Rotation paths and how fast each direction turns (degrees per step):
Each turn is a multiple of 5 degrees from 10 to 175, or 0.
Each row of a path follows its step; steps can be skipped.
path 1
step 0: [-25  17 -13 -10  -3  25  23  11 -14  15 -47  -7  21 -12  25 -23   4  -4
 -28  -4  14  -6  14  -1  23  -4   9   6  -3 -12 -17  15  34  39  -9   3
  -5  -8 -14 -12  25 -18 -27 -28  29  -2  19 -29 -11  22  12  -1  23  16
 -17  10]
step 3: [ -8  17   0 -30   9  -7 -14  -9  13  15  30  37  -7 -15   8  -2 -18  33
 -42  14  -1 -25  31   6  -3 -15 -14  39  -5  26  -7   6  11  -7  -3 -20
   2  -4  16   6 -19  -5 -42  19   3   2  32 -19 -27  10 -16  27  15 -10
  -1 -13]
step 8: [  5 -11 -23   7  -3  23 -25  24 -33 -49   8   5 -38  -2   3  -4  -4  11
  -2 -10  25  42   3 -29 -10  20 -15  14  -8  -5 -19  27   9   3  -6   2
   6  10   9  42  18  16  -5 -11  -6  -4  49  -5  17  -9  -8  15  18 -11
   1   2]
step 11: [ 15 -12 -11  23  27   9  -8  10 -44  -3  10  10  21  10  -6 -20 -10  12
 -11  37 -16   5  -7  26  36  -4  16  10  27 -43  32  50  19   0  -1 -22
  -3   6 -15  -8   2  22 -29 -11   7 -19   6   1  -4  13   2  10  -7   6
   6  21]
step 12: [ 37   4 -15  26  29  14  -3  22 -13   4  -1   7  -3  -4  -7  13  33  13
 -16  13   7 -19  -4   2  -6  -7   7 -29  14 -32 -22  41 -45  10 -26 -15
  -7 -16 -12  20   9  -6 -13  10   9   5  48  -3 -25   3 -15  27  12  19
 -12  10]
step 16: [  9  35 -31  -3 -17  -3  20  -9  28 -12 -18   3   7 -45  -8  10  12  23
 -17  16  29  -1  10  11 -19 -14 -24  20  23 -13 -20  37  -7  19  -5 -13
 -28   4   5 -11 -25   2  -3 -21   4 -23   9 -23 -16  14  20   5  21  30
  11 -24]
step 17: [-29  30 -15 -11  -4 -25  20  34 -30  -9 -25 -17   7 -19  21   8 -31  -1
 -25   4  13 -17   3   7  14   2   6   7  38   1 -18  16   1 -17   2  28
 -15  25 -20  19  -1  10  -8 -13   6   0  10 -23   9  24  -1 -36  40  28
  -9   6]
step 23: [ -6  -1 -12 -18  -7  33   5  22  -9 -14  14  27   8 -15 -10  18 -11  -1
 -23 -14  27  18  31  -1   9  38  30 -14 -31 -16   1  23   6   9 -11 -18
  -2  54  18  -5  -4 -10 -17   3  -3 -13  30 -24  16   7 -21  34  14  13
 -15   5]
Directions:
[ -7  -3  -5   1   4   8  -1   1   2  -3  -1  -3   0   2  -7  -4  -1  -3
  -4 -10   4   0  -5  -9   8  -1  -1  -2  -2  -8  -1  -5   2  -4  -4  10
  -5  10 -11   6  -7 -10  -3   2   9   1  -1  -2   3  -6   3   3   1   2
   1   4] -> 170
[-3 -2  3 -1 -5 -2  9  7  1 -3  2  8  0  0 -9 -8 -9 -1 -2 -6  0 -2  1 -2
 -9  4  3 -1 -3 10 -4 -3  4  1  0 -4  1 -1  2 -7 -1 -1 -5  6 14  1 -3 -5
 -2  5  6 -3  7 -5 -8 -8] -> 20
[  1   1  -4   6   4  -1   2  -7   9  -1   5  -2  -7  -8  -5  -1   2  -2
  -3   1  -9  -5   1   0 -10  -2 -12   2   1   5   7   3  -2  -1  -1  -4
  -8  -7   2   6  -6  -1  -4   6   2  -8  -4  -7   1  -1   0   2  -5  -3
   0  12] -> 170
[ 8  3 -8  4 -4  2  8  4 -5 -2 -4  4 -1  2 -6  0 -2 -8 -1  2 11 -2 -1 16
  3  2 -4 -4  6  1  1  5 -8 -4  2  5  3  1 -4  0  0 -2 -8  8 -1 -1 -4  1
 -4  5 -9 -6 -4  7  2  0] -> 70
[ -1  -1   3   0   0   3  -6  11   1   1   4   7   0  -6  -2   7  -4   0
   4  -4   4   1  -5   8   6  -3   5   5   2  -4  15  -1   1   6  -2  -6
  -2  -8   1   2 -14   0  -1   3   0  -3   0   3   1  -2   4   9  -3   0
   2 -10] -> 85
